In the data rows, 128 means zero.
Every row belongs to one group in each of 3 separate groupings.
Each row in order, then its group in each grouping, the grouping that moves the rows most first:
[ 71  38 171 170 101 159 212 188 135 129 167  95 119 149 188 109] >> K C P
[158 154  51 143  98 116  43 133 109 130 155 146 172 104 149 173] >> G I U
[136 135  74 125  71 130  85 179  85 137 114 169 132  52 211 123] >> G C U
[113 132 145 139 150  67 246 106 124 151  46 202 138 110  89 152] >> J C B
[ 73  98 230 191 131 185 162 142 134 103 191  74 136 173 134 107] >> K F P
[131 131  49 109 125 100  45 132 110 117 177 146 117 126 140 151] >> G I H
[134 187 137 113 124 142  33  80 130  96 118 165 122  80 170 103] >> G F B
[149 160  43 134 116 107  54 134 120 119 155 140 176 101 144 166] >> G I U
[150  43 186 144 119 195 154 159 156 153 126  14 151 192 150 103] >> K N U
[126 132 138  91 120  71 255 144 124 154  56 203 121 133  47 143] >> J C H
[ 77   0 181 186 119 154 189 133 144 139 139 105 125 151 153 106] >> K C B
[198 168  62  84 113 141  52 166 104 144  96 106 141  97 179 129] >> G N U
[112 172 203  97 129  89 195  65 141 124  92 169 107 139  16 133] >> J F H
[123 162 132 116 178  52 243 111 126 124 127 147 184 172  64 203] >> J I P
[164 186  65  78 134 131  53 177 129 144  91 118  88 125 161  98] >> G N H
[122 154 134 102 189  30 224 110 121 121 140 165 182 178  62 197] >> J I P
[115  68 159 136 158 194 165 182 153 126 158  33 144 194 166 115] >> K N P
[140 154  58 109 135  95  81 146 108 107 185 151 162 117 152 168] >> G I P
[138 160  34 127 128  95  61 151  98 108 184 149 162  96 162 163] >> G I P
[117 108 166  76 125  70 255 114 104 163  38 189 124 136  49 137] >> J C H
[120  63 177 124 163 182 153 165 147 142 136  26 138 205 151  81] >> K N P
[168  51 184 167 124 182 146 140 145 157 130  17 140 172 133 113] >> K N U
[179 167  66  57 139 150  45 159 125 140  84 115 102 135 163  92] >> G N H
[163 175  66  87 160 148  78 164 120 135 109 103 140 124 197 106] >> G N P
[133 146 138 104 124  69 255 137 115 178  70 198 105 124  50 159] >> J C H
[ 95   4 155 163 123 130 136 123 159 118 217  70 110 220  92 153] >> K I H
[130 170 139 110 127 122  53  88 112 100 130 164 112  86 163 110] >> G F B
[ 99 184 192  74 123  93 204  75 135 105 106 179 114 147  32 141] >> J F H
[ 95  35 126 220 160 141 136 119 159 119 219  66 126 191 132 136] >> K I B
[135 121  69 132 116 111  65 142 105 147 108 181 122  61 201 115] >> G C B
[165 138 124 114 139  45 216  94 124 141 126 151 186 138  29 203] >> J I U
[ 78  32 184 169 104 168 203 186 123 140 154  86 121 157 174  90] >> K C P
[ 81   0 182 193 112 157 176 144 110 142 146  95 107 150 168  98] >> K C B
[ 67  81 233 192 137 173 142  86 169  90 175  86 110 157 139  88] >> K F B
[132 111  83 118 113 106  83 130  96 149 100 184 113  64 202 129] >> G C B
[142 149   1 114 114 106  47 156 114 116 185 157 108 107 133 172] >> G I H
[162  92 159  83 127  49 191  66 122 125 105 139 194 156  22 187] >> J I U
[156 178 121  72 169 110 213 116 163 149  58 131 136 181  54 148] >> J N H
[ 73  32 178 188 109 156 203 184 128 128 166  85 121 155 180 108] >> K C P
[109 208 199 106 164 110 230  88 119 110 101 160 161 132  41 143] >> J F P
[151  40 177 167 117 184 156 161 145 160 124  13 135 176 136 103] >> K N U
[127 204 114 140 122 150  34  99 126  99 130 168 121  62 164 118] >> G F B
[141 178 120 105  75 162  51 120 100  95 150 151 140  57 160 121] >> G F U
[160 152 142  42 160  93 210 109 144 158  40 119 139 187  49 135] >> J N H
[114  66 161 153 160 182 168 185 160 133 152  31 139 199 164  92] >> K N P
[150 137  59 139 156  75  42 104 116 132 151 157 130  93 159 153] >> G I B
[ 73  18 169 169  84 151 196 164 147 151 141  90  92 169 137 100] >> K C H
[138 178 199 123 166  82 207  41 129 116  72 161 139 115  72 137] >> J F B
[142 131  38  88 105  98  28 140 108 121 166 156 119 110 144 148] >> G I H
[171 186  54  71 148 151  61 166 143 143  84 114 108 124 162 104] >> G N H
[176 181  49  93 136 147  40 154 132 147  96 114  90 121 162 118] >> G N H
[ 74  87 230 197 147 187 153  86 166  90 169  98 113 162 134  89] >> K F B
[113  69 160 141 163 203 179 177 167 126 161  25 139 206 158  96] >> K N P
[120 184 127  97  85 140  57 112 133  90 133 160 101 103 143 109] >> G F H
[156 192  54 107 159 132  73 181 116 143 117 108 130 103 197 121] >> G N P
[173 146  55 138 108  99  39 128 110 133 159 136 140  92 146 163] >> G I U
[112   3 190 193  79 152 182 163 114 150 141  76 111 140 147 109] >> K C U
[ 97 228 109 114 125 153  65 128 123  74 159 170 138  80 182 104] >> G F P
[ 54  96 248 163 131 191 148 130 139  88 188  59 150 183 117  89] >> K F P
[116 195 114 141 132 151  33  92 132 101 132 176 118  73 163  94] >> G F B
[137 118  73 113  69 131  93 164  77 147 111 161 132  55 189 117] >> G C U
[ 83 102 207 173 107 197 152 130 156 107 175  79  75 183 110  79] >> K F H
[123 213 102 109 116 154  41 126 123 100 133 168  85 105 154 100] >> G F H
[112 130 156  88 137  57 255 130 109 138  81 197 154 115  96 151] >> J C P
[155 114 123  90 138  62 207  79 113 120 122 141 196 144  38 214] >> J I U
[130 180 219  96 116 105 210  74 117 111  74 158 176 119  35 149] >> J F U
[108  87 221 208  98 192 143 116 139 133 182  68 117 140  90 113] >> K F U
[195 165 166  83 174  89 212 115 143 164  23 103 168 147  50 145] >> J N U
[118  82 148 169 158 197 167 199 167 134 146  27 151 186 166 117] >> K N P
[ 76  36 166 219 127 159 186 156 152 157 139 113 108 134 162  94] >> K C B
[126 143  62 149 119 119  98 157 121 140  94 190 110  48 215 116] >> G C B
[115 172  64 124 109 125 125 193 102 119 127 185 137  55 214 132] >> G C P
[150 193 202 133 148 106 206  71 113 129  86 148 152 113  48 153] >> J F U
[140 194 128 120  83 158  35 100 113  97 143 159 153  66 152 119] >> G F U
[118 225  97 113  98 149  48 124 139 107 157 181  87  79 130 111] >> G F H
[ 62  89 204 167 115 176 152 120 156  99 179  88  83 190  96  82] >> K F H
[109  15 152 205 154 136 135 113 148 119 207  69 128 179 130 144] >> K I B
[ 80  78 216 207 136 178 139  89 170 107 176  84 108 151 135  96] >> K F B
[ 83  91 204 164 114 192 133 125 158 104 194  80  79 190 106  82] >> K F H
[126 185 207 117 160  91 205  43 148 112  81 180 151 117  50 148] >> J F B
[173 150 161  70 217  83 218  92 153 166  28 118 163 159  81 137] >> J N B
[ 88  17 148 197 154 143 128 109 144 106 189  64 149 195 130 148] >> K I B
[201 196  63 110 112 140  42 151 139 156  96 110 131  91 163 126] >> G N U
[129 170 210  83 135  89 215  73 135 115  82 163 118 156  17 139] >> J F H
[172 192  56  90 146 139  76 171 124 146 115 117 136  90 201 121] >> G N P
[177 157 154  80 149 102 207  94 144 154  29 110 189 152  54 155] >> J N U
[166 151  70  96 157 153  40 131 134 146  90 115 134 101 183 114] >> G N B
[118 207 108 106  88 144  33 123 124  95 134 175 105 104 131 103] >> G F H
[117 187 209  97 136  90 207  73 140 125  86 170 116 146  23 143] >> J F H
[136 122  91 120 103 109  79 133  89 130  96 176 108  53 224 119] >> G C B
[131  74 153 148 137 189 166 156 178 141 144  46 109 209 120  93] >> K N H
[116 195 110 101  95 145  51 121 126  92 140 179 109  77 131  97] >> G F H
[128 209 105 108  94 141  59 128 135  96 140 169  95  90 153 100] >> G F H
[102  23 167 196  80 167 188 171 123 160 151  69 122 133 149 105] >> K C U
[ 87  49 161 193 147 131 155 142 154 107 209  55 156 212 133 155] >> K I P
[ 97  11 160 185 157 135 150 102 160 119 189  66 154 195 123 145] >> K I B
[114 191 103 124 135 148  42 101 118  88 143 168 125  61 177 115] >> G F B
[ 84  68 240 200 152 174 133  93 148 110 168  74 102 156 127  84] >> K F B
[ 73  85 233 212 149 182 151  95 154 116 160  74 110 153 130  93] >> K F B
[112 222 131 110 121 151  72 128 113  80 152 166 150  82 167  99] >> G F P
[124 179 107 135 120 144  34 102 121 105 146 167 113  60 175 115] >> G F B
[117 164 137 113 130 127  29  75 111  78 143 163 117  77 161 103] >> G F B
[ 82  14 180 218 134 143 188 151 143 143 129  95 106 153 170  85] >> K C B
[147 196 212 120 112  94 199  66 122 106  75 152 162 127  50 148] >> J F U
[123 131  62 149 114 123  93 153 104 148  98 182  94  37 209 120] >> G C B
[110  16 151 180 101 151 127 114 135 130 218  52 155 181  92 173] >> K I U
[111 225 116 105 123 160  51 139 120  82 150 165 132  69 174 104] >> G F P
[114  23 136 174 120 139 141 136 138 140 210  56  99 201 105 152] >> K I H
[ 78  78 212 217 132 191 135  86 153 101 187  71  94 147 121  87] >> K F B
[150 125 132 112 145  40 199  87 123 132 132 155 196 146  40 191] >> J I U
[145 152  33 115 118 102  48 140  96 111 186 155 101 101 137 154] >> G I H
[ 91   0 164 162  99 155 180 163 116 150 150  83  64 160 140  96] >> K C H
[129 191 147 109  95 149  51 103 117  85 118 151 165  76 152 107] >> G F U
[ 69  88 204 164 106 184 137 134 158  95 191  71  90 174 107  87] >> K F H
[122 186 197 137 169  92 207  47 142 132  77 176 137 115  45 141] >> J F B
[163 114  80 106  56 112  84 150  99 132 110 171 144  41 170 123] >> G C U
[139 159  33 116 147  96  53 154 100 110 195 136 148 107 182 162] >> G I P
[ 75  97 213 168  88 203 138 123 174 103 179  90  96 185  91 101] >> K F H
[106  33 146 167 131 136 150 148 162 136 195  68 112 230  85 143] >> K I H
[144 148  17 121 116 102  36 144 110 126 179 159  96 115 142 164] >> G I H
[134 171 128 117 130 145  37  85 123  96 126 171 123  74 160 110] >> G F B
[ 82  26 164 195 100 174 188 177 136 170 154  88  60 162 141  95] >> K C H
[117  27 162 194 119 148 138 124 148 126 205  54 146 183 104 151] >> K I U
[150 112  70 119  54 134  74 171  85 145 107 154 129  44 189 134] >> G C U
[ 89  61 235 149  92 183 138 109 161  99 163  63  91 197  91  92] >> K F H
[198 167  69  90 125 151  43 140 125 145  93 100 155  99 178 118] >> G N U
[123 221 106 111  92 153  36 112 124  98 144 175  81  83 136 113] >> G F H
[120  91 151 105 150  48 243  94 101 158  45 182 143 106  86 142] >> J C B
[129 114  88 145 114 100  90 151 112 139  81 181 108  59 200 106] >> G C B
[111 113 153  96 129  63 253 109 110 166  59 180 102 128  74 145] >> J C H
[146 207 115 142  83 166  36 121 108  92 143 160 129  65 152 108] >> G F U
[129  61 160 143 138 188 148 169 190 137 143  36  90 211 132  99] >> K N H
[ 97  34 142 175 125 133 146 134 151 130 203  63 101 207  92 145] >> K I H
[136 181 209 107 124 110 219  67 122 122  90 162 179 118  26 162] >> J F U
[128 145  48 118  74 120  90 176 112 143 114 191  80  71 169 123] >> G C H
[112 146  53 113  81 122 100 176 101 145 103 189  90  79 176 118] >> G C H
[140 142  72 134 120 117  94 148 117 140  92 190 116  45 206 122] >> G C B
[169 177  59  91 130 150  46 151 130 156  80 117  88 130 159 112] >> G N H
[145 162  23 138 152 101  52 152  93 119 203 143 119  92 167 168] >> G I P
[120 123  79 101  81 110  86 163 114 139  99 181  96  85 178 119] >> G C H
[ 83  59 142 181 149 145 175 161 140 104 222  70 159 199 139 151] >> K I P
[159 136 125 112 148  56 209  89 117 132 120 149 201 150  25 207] >> J I U
[136 208 118 123  93 169  59 118 125  96 137 160 144  71 155 120] >> G F U
[106  83 232 189 107 190 154 121 142 118 168  59 120 154 102 107] >> K F U
[ 75  22 178 188 111 158 200 176 117 134 162  79 127 159 163 103] >> K C P
[ 80  52 142 197 144 149 147 145 136 114 232  69 135 191 133 143] >> K I P
[111 184 194 102 145  89 211  89 133 126  80 168 117 155  27 118] >> J F H
[199 142 166  74 158  90 209  92 130 170  39 110 174 165  46 163] >> J N U
[ 75 105 198 180 105 180 132 134 149 113 172  86  63 167 101  95] >> K F H
[122 153 111  94 159  47 249 106 110 103 142 160 206 156  71 210] >> J I P
[ 77   8 166 171  78 159 193 173 123 144 157  91  68 161 140 104] >> K C H
[114  61 139 161 166 201 142 154 192 130 133  43 137 197 156 100] >> K N B
[166 146  53 134 110 101  41 120 105 131 161 139 162  83 139 166] >> G I U
[134 167  22 132 136 108  70 166 109  96 196 156 157 115 172 167] >> G I P
[ 86   1 182 183 113 150 181 149 137 132 145  99 110 138 175  87] >> K C B
[157 128  48 116 106 114  35 129 106 110 173 136 163 107 146 176] >> G I U
[135  66 146 151 140 193 150 158 166 156 132  31  89 224 131 102] >> K N H
[108  11 193 193  85 168 197 167 112 168 131  72 126 149 143 103] >> K C U
[117 180 188  96 123 109 196  81 123 121 102 169 114 134  21 138] >> J F H
[156 143 153  36 158  93 215 118 159 149  36 113 144 187  47 131] >> J N H
[156 115  45 144 149  73  39 109  98 123 152 149 127 102 163 157] >> G I B
[155 150  44 109 123 100  55 133 110 127 167 160 118 117 132 170] >> G I H
[172 149  64 105 166 143  36 126 131 146  86 109 125 104 190 117] >> G N B
[126 125  74 104  74 106 102 174  93 145 104 177  93  77 187 109] >> G C H
[ 66  98 208 189 136 193 168 156 149  99 193  75 105 159 133  86] >> K F P
[108 217 116 111 110 153  66 154 126  90 151 170 137  82 176 104] >> G F P
[160 195  41  97 149 161  68 178 120 126 113 117 139  93 191 125] >> G N P
[139 103 180  81 102  69 249  99  96 147  57 168 177 109  68 152] >> J C U
[121 112 151 103 130  63 255 121 109 160  66 179 110 124  68 146] >> J C H
[191 166  87  84 122 145  52 139 127 144  95 118 158 106 175 132] >> G N U
[178 144  55  67 128 143  42 155 129 140  98 117 103 120 165 119] >> G N H
[123  49 162 129 133 182 138 160 159 154 141  37 102 215 130  89] >> K N H
[129 109 149  88 112  64 235 119 111 170  49 190 103 128  68 145] >> J C H
[155 124  78 124  74 129  72 164  89 155  99 166 132  45 173 123] >> G C U
[ 80  90 206 184 103 191 139 132 151 119 182  74  72 188  96  85] >> K F H
[163 206  63  93 171 154  81 181 125 144  89 119 143 110 197 119] >> G N P
[121 214  98 113 101 140  45 127 117 120 150 161  79  83 152 109] >> G F H
[114 214 186 113 172 108 213  88 118 111  99 161 159 138  57 138] >> J F P
[123 212 112 123  99 142  56 127 129  94 150 175  88  91 142 104] >> G F H
[140  53 191 148 134 198 146 157 164 152 123  12 162 212 134 102] >> K N U
[118  64 155 150 127 190 149 154 181 155 138  44  99 205 120 105] >> K N H
[152 141  35 148 167  90  42 115 107 138 169 156 129  76 160 153] >> G I B
[132 162 128 104 180  36 227  99 132 127 139 156 172 160  48 188] >> J I P
[149 187 113 122  82 153  29 108 103  99 140 145 131  52 156 119] >> G F U
[113 177 207 116 168  79 202  41 149 117  73 179 140 120  54 151] >> J F B
[137 195 134 119  94 156  34 116 111 106 128 139 130  71 144 106] >> G F U
[135 176  26 119 143 121  56 151 103 124 189 147 142 109 168 152] >> G I P
[182 157  63 105 164 134  31 133 141 148  78 117 131 100 188 116] >> G N B
[139 180  39 139 139  96  67 144 133 119 174 148 162 107 151 165] >> G I P
[126 130  68 118 101 132  99 179  82 131 122 175 128  63 201 125] >> G C P
[158 187 148  58 199  79 237 147 145 148  62 117 173 173  77 134] >> J N P
[ 95  33 136 177 117 134 147 134 145 124 211  75 114 202  93 152] >> K I H
[120 208 198 104 173 102 243  93 131 101  98 172 158 139  54 141] >> J F P
[ 74  86 220 156 102 202 141 126 156  87 189  74  89 189  87  94] >> K F H
[140 160   0 124 116 116  36 151 120 122 168 160 108 122 139 162] >> G I H
[140 123 163 101 102  61 247 120 108 153  45 169 157  99  68 166] >> J C U
[122 107 148  86 125  62 236 133 102 148  65 189  94 126  60 146] >> J C H
[110  55 169 147 136 186 143 151 185 139 128  25  84 216 138 101] >> K N H
[149 150 142  55 167  89 203 104 151 166  47 131 127 178  61 138] >> J N H
[165 167 159  68 204  79 225 120 147 145  61 114 165 167  64 151] >> J N P
[ 83  86 225 169  93 200 134 125 156  96 174  66 144 168 115  91] >> K F U
[ 76  91 211 186 115 179 153 108 164 118 180  76  81 184  87  98] >> K F H
[122 117 161 119 158  42 253  93 109 165  42 189 130 106  90 134] >> J C B
[155 196  59  78 166 148  73 175 133 130 108 116 146 117 198  94] >> G N P
[ 98  40 145 173 155 129 149 140 122 117 230  59 137 195 133 139] >> K I P
[180 170  57  93 112 161  55 181 136 144 103 113 153  90 178 137] >> G N U
[ 95  67 241 165  79 193 127 107 142  97 169  58 142 170 109 103] >> K F U
[176 141 173  60 166  97 214 100 147 142  35 100 196 170  44 144] >> J N U
[143  41 184 153 127 190 142 151 166 151 122  11 143 198 150 108] >> K N U
[176 163  61  95 167 139  35 120 151 149  73 124 121 107 190 111] >> G N B
[ 98  40 131 227 155 137 141 128 142 128 208  66 119 181 125 150] >> K I B
[142 130 106 116 154  41 216  95 132 151 120 177 118 167  14 187] >> J I H
[ 97  23 153 160 129 128 135 140 127 127 212  62  85 217  99 130] >> K I H
[130 137  69 147 120 114  89 159 107 148  93 182 108  56 201 107] >> G C B
[130  48 186 122 161 171 165 162 136 119 146  22 139 206 172  96] >> K N P
[157 185  64  88 164 167  67 176 133 139 116 108 138 102 176 109] >> G N P
[131 144 138  80 178  37 233  97 126 107 121 156 198 169  46 200] >> J I P
[123 122 144 126 164  65 255  96 128 162  38 183 132 103  94 140] >> J C B
[ 78  94 228 159 106 188 142 102 167 106 180  73  84 183 109  97] >> K F H
[131 130 122 104 159  33 217  84 124 140 121 160 137 174  18 187] >> J I H
[113 159 221 117 174  79 193  45 142 112  66 167 147 133  31 131] >> J F B
[146 177  53  65 133 156  47 185 141 136  93 116 104 134 185  99] >> G N H
[140  52 181 144 125 192 141 139 168 148 128  30 158 207 126  94] >> K N U
[140 106 196  91 110  49 250  99  95 170  29 176 159 117  56 147] >> J C U
[151 169  13 127 118 115  54 148 106 124 174 155 111 121 134 163] >> G I H
[166 195  44  93 146 154  76 176 117 127 123 116 148 111 197 116] >> G N P
[157 111 162 120 101  88 243 111  82 159  65 165 148 108  72 145] >> J C U
[138 183 201 117 112 105 207  69 132 115  91 167 171 118  41 152] >> J F U
[105  75 246 184  96 183 138 114 149 119 176  59 120 143 111  92] >> K F U
[202 138  77  70 106 148  48 146 100 142  95 104 166  96 169 129] >> G N U
[116 189 122  84  87 151  46 107 125  89 129 169 116 102 143  97] >> G F H
[206 186  62  97 120 163  53 173 132 138 101 109 144  81 173 125] >> G N U
[120 207 194  91 157  89 227  93 126  93 117 178 154 115  57 150] >> J F P
[133 206 112 113  97 148  36 117 119 110 134 158  89  87 139 105] >> G F H
[119 154  54 111  90 120 117 201  97 104 134 177 132  61 215 124] >> G C P
[131 189 109 146 137 139  47  93 128 112 132 175 109  54 152 109] >> G F B
[175 168  57  70 123 150  53 159 149 139  93 127  94 126 170 130] >> G N H
[147 149  39 149 143 104  36 109 119 119 156 154 134  93 153 171] >> G I B
[139 191 140 104  90 160  54 109 116 104 129 152 145  78 148 115] >> G F U
[164 172  80  90 156 139  63 128 149 140  91 130 142 106 180 119] >> G N B
[113  62 175 127 150 177 155 156 154 127 153  29 149 200 161  98] >> K N P
[116  64 179 128 156 187 181 166 174 125 154  46 144 202 146 104] >> K N P
[ 99  16 148 168 122 133 149 132 134 124 216  67 101 219  89 146] >> K I H
[152 131  82 138  72 134  84 174  73 145 105 163 126  39 178 113] >> G C U
[143 108 153 127 100  69 250 120  94 164  68 179 153  90  65 158] >> J C U
[164 154  85  87 177 141  32 135 138 138  76 115 140 105 190 104] >> G N B
[200 170  75  84 124 152  34 150 129 146  80 109 148  98 169 128] >> G N U
[120 118 145 134 145  61 230  94 117 164  56 191 123  97  88 150] >> J C B
[123 223 118 121 118 159  84 131 110  91 161 163 129  77 188 112] >> G F P
[135 116 114 126 172  38 208  58 135 117 118 167 162 133  63 196] >> J I B
[113 196 123 129 128 139  40  89 123  98 141 168 130  82 176 105] >> G F B
[117  64 156 144 142 184 156 161 185 153 132  26  94 217 134  88] >> K N H
[ 83  14 175 171  96 161 183 170 137 157 148  90  69 163 123  96] >> K C H
[117 211 125  97 127 139  55 136  95  84 155 160 126  77 172 104] >> G F P
[141 118  89 118  55 126  95 167  76 134 111 170 148  62 203 123] >> G C U
[ 73  44 176 191 118 171 216 195 124 144 163  84 121 156 179  86] >> K C P
[120 188 113 125 131 149  35  89 121  96 139 164 118  57 180 101] >> G F B
[185 182  72 102 120 155  53 161 123 147  88 104 163  97 174 121] >> G N U
[193 172  79  89 113 157  53 154 129 145  77 108 166 102 172 126] >> G N U
[163 125  77 123 105  92  32 109 101 133 145 121 152 113 151 164] >> G I U
[147 131  65 146  69 141  84 183  98 155 106 173 129  42 182 122] >> G C U
[145 112 125 115 186  35 205  68 115 130 105 167 177 166  32 190] >> J I B
[139  74 146 192 192 186 154 154 179 167 126  47  93 185 155  85] >> K N B
[151 154  27 125 125  93  28 140 118 128 171 160  96 120 146 140] >> G I H
[168 143 171  62 211  89 207  71 159 151  14 124 176 188  73 133] >> J N B
[ 61  94 212 185 104 198 154 127 173 101 172  83  80 184  88 102] >> K F H
[ 92  38 155 171 161 124 165 156 140 107 221  61 147 194 128 150] >> K I P
[134 147  46  98 145  96  67 163  94 104 194 149 155 107 171 166] >> G I P
[140 128 133 123 191  28 197  46 140 145  95 169 161 164  50 180] >> J I B
[136  95 132 115 193  37 186  52 112 139  93 148 155 149  35 175] >> J I B
[ 94  87 221 175  98 196 150 111 140 110 175  73 131 149 103 116] >> K F U
[140 129  30 143 163  99  32 118 102 121 170 154 133  82 167 159] >> G I B
[128 215 107 118 105 148  33 110 132 122 139 163  72  78 135  95] >> G F H
[126 106  78 131 112 117  81 127 108 153  95 179 116  53 216 112] >> G C B
[183 150 134  58 177  96 210 106 143 173  50 126 115 186  43 139] >> J N H
[106 113 150 134 153  66 243 109 119 153  54 186 129 102  87 141] >> J C B
[127 201 107 123 105 142  27 112 126 116 139 166  67  96 133 116] >> G F H
[118  61 157 168 175 183 150 139 175 142 116  33 114 187 166  93] >> K N B
[172 138  52 137 107 110  42 122 104 130 171 132 151  94 160 173] >> G I U
[116 207 112 130 123 156  31 107 134  86 130 170 135  69 167 106] >> G F B
[142  54 178 158 123 197 157 162 155 147 148  17 165 183 108 112] >> K N U
[126  80 155 160 136 192 171 161 188 158 133  46 105 214 115  97] >> K N H
[119  14 166 168 107 150 128 117 138 114 202  43 170 195 120 161] >> K I U
[107  37 148 206 165 132 146 116 148 142 201  68 131 189 103 135] >> K I B
[132 148  34 106 115  88  60 138 126 121 163 153 125 127 130 151] >> G I H
[121 114  84 125 118 107  96 144  96 137  93 181 114  62 197  99] >> G C B
[113 117 177  81 145  56 255 127  95 144  63 177 143 125  95 126] >> J C P
[159 181 162  83 208  87 229 114 150 156  37 119 163 175  61 138] >> J N P
[140 184 129 112  62 156  49 103 115  88 142 158 164  65 149 132] >> G F U
[114 170 201 127 162  98 188  50 149 113  81 173 136 117  52 141] >> J F B
[163 191  57  90 152 145  64 162 121 148 118 108 130  97 193 119] >> G N P
[122 181 207  92 125  90 214  73 139 119  86 170 109 135  10 137] >> J F H
[164 179  64  75 143 146  44 154 143 154  82 121  82 124 160 100] >> G N H
[132 112 128 105 178  40 196  54 140 115 107 162 180 168  61 193] >> J I B
[167 133  46 125  97 112  52 127 102 116 167 141 174  83 167 175] >> G I U
[125 119  76 141 125 103  99 152 111 143  87 183 109  65 190 118] >> G C B
[146 145  44 104 112 103  21 135 113 114 171 146 101 121 137 150] >> G I H
[135 206 100 101 101 150  39 113 114  91 159 164  91  84 133 113] >> G F H
[130 183 186 137 159 100 210  66 145 103  78 187 143 110  56 146] >> J F B
[101 212 103 115 118 154  42 127 111  76 165 160 135  86 176 114] >> G F P
[155 199 112 127  83 155  23 106 106 111 142 150 135  67 154 111] >> G F U
[104 113 171  81 121  71 255 126 127 155  33 186 124 132  61 150] >> J C H
[138 137 112 103 148  52 211 101 118 143 129 158 133 177  21 181] >> J I H
[143 153  28 133 154  98  38 126 108 115 167 150 137  99 173 153] >> G I B
[116 160 128 109 182  48 236 109 122 114 122 153 198 167  65 193] >> J I P
[123 185 128 132 127 143  46  79 129 104 125 161 111  77 193 105] >> G F B
[151 126  58 131 147  87  46 104 108 124 150 150 149 105 167 163] >> G I B
[ 81   1 180 208 116 159 170 130 131 158 130  99 101 142 161  84] >> K C B
[105 131 147 112 146  71 255 149 102 154  75 183 140 118  89 140] >> J C P
[140 133  77 147 114 113  97 168  99 151  97 183 103  57 211 121] >> G C B
[126 134 151  91 126  66 243 131 107 164  52 185 115 124  60 129] >> J C H
[124 130  66 123  85 121  74 172  95 149 106 193  73  68 182 122] >> G C H
[115 174 118  91  97 138  25 107 116 101 140 165 100  99 141 110] >> G F H
[143 148  27 115 116 117  35 142 117 111 174 165 105 123 140 153] >> G I H
[139 141 100 114 156  62 225 104 128 146 126 165 135 168  31 189] >> J I H
[131 190 122 100  96 143  33 108 119  99 138 159  92  96 140 109] >> G F H
[129 138 104 112 160  57 207 101 135 145 119 156 135 173   6 184] >> J I H
[131 167 219 121 172  85 196  34 130 125  84 162 148 130  56 133] >> J F B
[ 74  70 230 158  97 189 137 124 166  92 191  79  93 185  92  80] >> K F H
[200 180  48 116 117 172  42 169 115 156  95 108 143  91 165 123] >> G N U
[102   0 190 174  75 170 191 145 133 136 135  89 123 141 147 113] >> K C U
[ 69  24 171 185 113 145 212 182 125 138 162  93 120 137 169 105] >> K C P
[122 132  54 122  79 124  84 182  96 152 109 188  71  63 173 118] >> G C H
[136 139  83 142 114 108  91 140 112 141  87 190 109  49 192 108] >> G C B
[137 132  37 139 150 104  25 104 107 130 166 145 133  90 157 151] >> G I B
[124 222 109 125 104 158  53 137 121 125 137 165  67  90 131 109] >> G F H
[134 112 172 114 102  65 241 112 106 158  52 169 160 106  60 165] >> J C U
[ 87  35 137 164 146 141 163 151 117 116 224  60 151 208 140 136] >> K I P
[123 210 107 114 101 164  42 119 116 106 137 163  80  87 153 105] >> G F H
[125 166  44 129 113 121 111 195  93 134 120 174 131  57 206 120] >> G C P
